Each path below is one point turned by a fixed rotation once a step. After each direction that follows a path, write how fast that rotation turns it, in degrees a step (0 if it stays still).
Each turn is a multiple of 5 degrees from 10 to 175, or 0.
Each row of a path follows its step; steps can be skipped.
path 1
step 0: [-0.49 -2.87  0.64 -1.60 -0.64  1.27  0.40  1.64 -4.12  2.71  3.57  1.90
 -1.89  0.42  4.71  0.42 -2.46 -0.38 -1.99  2.35 -3.14  0.91 -0.15 -0.96
 -0.89 -2.18 -3.65 -1.42 -2.24 -0.02 -2.14  0.01 -1.19 -0.61 -1.02  1.96
  1.65  0.42  3.81 -0.90  1.83 -2.16]
step 1: [ 1.96 -4.50  1.40  3.05 -1.44 -1.87 -2.82  3.11 -1.24  1.28  1.16  2.78
 -0.33 -3.17  2.89  1.12  0.73 -1.05 -4.42  2.36 -1.99 -0.09 -0.65 -0.37
 -1.63 -4.79 -1.85  0.04 -0.59  1.24 -0.45 -0.43  0.90 -2.93 -0.73 -0.37
  1.62 -1.32 -0.42 -1.89  1.91  1.34]
step 6: [ 0.38 -1.55  3.70  0.60 -0.86 -1.66 -3.30  1.36 -1.35  1.47 -0.51 -1.74
  0.86  1.06  1.69  3.22 -0.90 -0.40 -4.88 -1.34 -0.29  1.59  0.38 -0.88
 -0.71 -4.04 -0.12 -3.18 -3.52  1.26  0.85 -3.06 -0.10  2.19  3.05  0.27
 -0.83  1.12  3.85 -1.17  2.04  1.38]
step 9: [ 1.48 -1.81  1.66  3.14 -3.37  0.60 -1.97  2.46 -2.62  2.80  3.70 -0.89
 -3.93 -1.41  2.67  3.67  2.31 -1.12 -4.79 -0.51 -2.42  0.71 -0.14 -1.49
 -0.33  1.18 -0.34  0.26 -0.63  0.49 -0.39  2.07 -0.79 -2.44  3.25 -0.84
 -0.14  1.59 -0.83 -0.76  1.56  0.72]
step 16: [-0.48 -1.19  2.30  2.35 -4.71 -0.45 -1.67  4.19 -1.90  3.04 -0.18 -0.02
 -2.81  3.99  3.93  0.31  0.79 -0.91 -0.76 -0.61 -1.96  3.30  0.09  0.11
  0.71 -2.26 -2.46 -1.37 -1.91 -2.24 -1.81 -0.87  0.06  2.72  0.80  0.18
  1.30 -1.03  2.42 -2.64 -0.02  1.22]
step 17: [ 3.02 -1.41  2.50  1.46 -2.35 -0.64 -0.35  1.69 -0.10  1.79  1.13 -1.55
 -0.90 -2.23  3.57  5.17 -2.09 -4.74 -3.60 -2.35 -0.87  1.67  1.46 -1.58
  0.14 -2.53 -0.55  0.17 -0.47  0.57 -0.08 -0.53  2.56  0.59  1.69  0.14
 -0.11 -1.12  1.85 -4.12 -0.22  0.25]
step 20: [-0.86 -0.74 -1.28  1.76 -2.74  0.50  0.04  3.71 -2.23  1.81  3.28  0.15
 -2.08 -3.70  3.12  4.57 -2.06  1.18 -2.37 -0.72  2.77  1.11  1.88  0.13
 -1.45 -1.13  1.20 -3.36  0.40  1.52  0.27  2.50 -0.96 -1.75  1.61 -0.76
 -0.04  4.54 -1.14  0.26  2.05  0.13]
Speeds:
[ 0.13  0.97  0.81  0.40 -0.17  0.15 -0.22 -0.15  0.25 -0.29 -0.55  0.54
 -0.03 -0.70  0.67  0.40  0.32  0.86  0.44 -1.48 -0.24 -1.23  0.38  0.23
 -0.09  0.51 -0.27  0.36 -1.36  0.62  0.17 -0.83 -0.43  0.26  0.92 -0.90
 -0.07  0.95 -0.36  0.79  0.62 -0.86]
25
[-0.40 -0.41 -0.73  0.14  0.22  0.31 -0.88 -1.71  0.03 -0.44  0.00  0.23
  0.53 -0.72  0.67 -0.87  0.04 -0.26 -1.09  1.23 -0.48 -0.63 -0.91 -0.70
 -0.57  0.03  0.32  0.31 -0.55  0.00 -1.03 -0.91 -1.38  0.23  0.02  0.15
 -0.25  0.24  0.22  0.02  0.17  0.52]
10
[ 0.98  0.49  0.30  1.17  0.82 -0.70 -0.96  0.29  0.02  0.07 -0.17 -0.52
  0.47  0.34 -0.96 -0.01  1.06  0.08 -0.56 -0.36 -1.54 -0.14  0.02 -1.07
  0.44 -0.64 -0.31 -0.98  0.16 -0.55 -0.74  0.11  0.66  0.12 -0.15 -0.62
 -0.42 -0.21 -0.62  0.56  0.54  0.82]
140
[-0.83  0.69  0.39 -0.63  1.22  0.02  0.07 -0.55 -0.17  0.84  1.08 -1.01
 -0.48 -0.92  0.14  0.31 -0.67  0.62 -0.51  0.21 -0.88  0.79 -0.22  0.00
  0.85 -0.35  0.61  0.43  0.37 -0.08  0.12 -0.76  1.03  0.13  0.68  0.99
 -0.13  0.78 -0.50 -0.08  0.72 -0.77]
125
[-0.08 -0.35  0.49 -0.62 -0.60 -0.26 -0.61  0.00 -0.05 -0.48 -0.99  0.18
  0.55  0.54  0.04 -0.09 -0.57 -0.23 -1.18 -0.72 -0.66 -0.60  0.77 -0.21
  0.43  0.42  1.05  0.43  1.53  1.16 -1.04  0.66  0.24 -0.60  0.46  0.21
  0.68  0.89 -0.45 -0.53 -0.63 -0.27]
140
[-0.34  0.48 -0.80 -0.39 -0.14  0.51 -0.61 -0.08 -0.37  0.44  0.27  0.33
  0.08 -0.14 -0.22  0.59  0.41 -0.92 -0.33 -1.62  0.04  0.31 -0.23  0.29
  0.81  0.49  0.32  0.49  0.22 -1.60 -1.01 -0.23 -0.45  1.09  0.61 -0.32
  0.64 -1.46  0.43 -0.13 -0.42 -0.64]
60
[ 0.51 -0.45  0.10 -0.27  0.33 -0.76  0.80 -1.04 -0.79  0.46  0.09  0.87
  1.00 -0.61  0.01 -0.94 -0.51  0.64 -0.20 -0.43 -0.31 -0.91 -0.73  0.67
  0.85  0.91 -1.39 -0.91 -0.14 -0.12 -0.02  0.25  0.75 -0.44 -0.63  0.32
  0.80 -0.63 -0.01 -0.53  0.21 -0.46]
100
path 2
step 0: [ 3.53  0.06  5.15  2.87 -1.48 -0.53  2.39  0.50 -3.14  0.89 -1.13  1.20
 -0.72  0.47 -0.81  0.36 -0.68 -3.98 -0.43  1.59  3.61  1.28 -0.33  0.15
  0.61  1.27  1.75 -2.36  1.67 -2.67 -1.23 -0.63 -2.80 -0.60  0.23  2.09
  0.96  2.36  1.53 -4.28 -0.39 -0.25]
step 2: [ 0.17 -1.82  0.18 -1.20  0.73  1.49 -0.82 -4.35  0.74  0.23 -0.37  3.16
  1.35 -2.63  1.83  1.68 -2.13 -1.08  1.61 -0.45  2.55 -0.39 -0.34  1.31
  1.89 -0.12 -3.60 -3.26  4.42  0.33 -2.70  0.03  0.63  1.81  2.19  2.08
  2.35  0.37 -4.81 -1.39  0.62 -1.21]
step 3: [ 4.50  1.19  0.78 -0.35  2.63  3.74 -3.10 -3.45 -0.18 -1.25 -0.86  2.56
  0.77 -0.47 -1.49  1.45  0.88 -1.88  1.57  0.84 -0.97 -0.19 -2.20 -2.10
  1.91 -0.55 -0.72  1.65 -1.80  0.79  1.39 -0.35  0.40 -2.65  0.97 -2.42
  3.51  5.20  0.63 -1.94  0.48 -0.68]
step 12: [ 0.31 -2.02  0.31 -0.31  1.76  1.25  1.40 -0.76 -4.97 -0.24 -1.02 -2.45
  1.25 -2.73  1.28  0.90  1.31 -0.51  2.43 -2.91  1.44  3.47  3.17 -1.32
 -2.58 -3.19 -1.53 -0.55 -0.35  0.85 -0.14 -1.61 -1.15  0.18  0.93  2.54
  1.24  3.50  3.07 -3.00  1.92  1.73]
step 15: [ 0.67 -0.15  1.10  0.14  0.66  2.76  2.26 -0.12  0.45 -1.65 -4.23  5.72
 -1.29 -2.19  0.60  0.93  2.82 -2.36  2.29  3.08 -0.27  3.01  1.28  2.25
  0.18 -0.42  0.27 -0.19  1.14  0.07  2.89 -2.57 -0.67 -0.14  3.37  2.44
  0.74  0.55 -1.24 -0.34 -3.13 -0.93]
step 18: [ 1.67  2.27 -2.56  1.46 -0.70  2.87  5.88 -2.48 -0.31  0.87 -0.40  0.12
  0.75 -1.13  0.30  3.38 -2.55 -0.22 -0.46 -0.50  2.34  2.19 -3.75  1.27
 -0.08  0.35 -1.56 -1.34  1.79 -0.43  0.76  0.60 -2.01 -0.05 -0.03 -0.74
  4.03  3.74 -0.80 -2.09  1.07  2.19]
step 22: [ 1.19  0.58  1.62  0.32  1.63  0.06  0.64 -1.50 -0.70 -0.44 -1.49  2.95
  0.53 -1.42 -3.38  2.54  1.33  2.53  0.07  0.79  1.61 -0.67  0.42 -0.37
 -0.79 -0.94  2.30  1.07 -0.42 -2.28  4.10 -2.29  2.96 -5.17 -2.16 -0.54
  4.26  3.17  1.46  0.33 -1.84  0.50]
Speeds:
[ 0.11 -0.48 -0.60 -0.01  1.22  0.54 -0.38 -0.41 -0.90  0.51  0.32  0.88
 -0.32 -0.70  0.32 -0.09 -0.37  0.16 -0.34 -0.23  0.19 -1.43  0.21 -0.34
  0.08 -0.42 -0.04 -0.33 -0.70  0.32 -1.20  0.80  1.18 -0.90 -0.39  1.28
 -0.26  1.01  0.17 -0.31  0.87  0.18]
40
[ 0.89 -0.78 -0.45 -0.99 -0.37  0.34 -0.84 -0.79  0.00 -0.12  0.52 -0.50
 -0.04  0.01  0.77  0.81  0.64  0.39 -0.25 -1.05  0.53  1.12 -0.92 -0.28
  0.78 -1.11  0.80  0.52  0.56  0.78  0.30  0.39 -0.29  0.31 -0.52  0.07
  0.00  0.07  0.52  0.65  0.98 -0.83]
45
[-0.35  0.70  0.11  0.29  0.59 -0.20  0.86 -0.05 -0.40  0.83  0.60 -0.46
  1.06  0.81  0.93  0.91 -0.18  0.77  0.39  0.11  0.44  0.23  1.46 -0.14
  0.15  0.80  0.28  0.21  1.48  0.53 -0.69 -0.73  0.34 -0.17 -0.42 -0.61
  0.51  0.11  0.15 -0.49  1.20  0.15]
65
[ 0.46 -0.24 -0.16 -0.13 -0.82 -1.34  0.47 -0.17 -1.25 -0.06  0.92 -0.21
  0.08  0.04  0.07  0.90 -1.32  0.14  0.49  0.40 -0.21  0.35 -0.63  0.57
  0.06  0.06 -0.76 -0.48  0.72 -0.83 -0.35  1.11 -0.33 -0.38 -0.43  0.40
 -0.70  0.24 -1.54  0.70 -0.23  0.03]
155
[-0.61  0.13 -0.14 -0.55  0.55  0.21  0.31  0.04 -0.14 -0.51  0.67 -1.01
 -0.03 -0.02 -0.99 -0.61  0.72  0.14  0.34  0.99 -0.01  0.11  0.07 -0.67
  0.65  0.41  0.05  0.65 -1.04 -0.21  0.03  0.72 -0.90 -0.89 -0.95  0.34
  1.02 -0.81 -1.07 -0.68  0.87 -1.08]
140
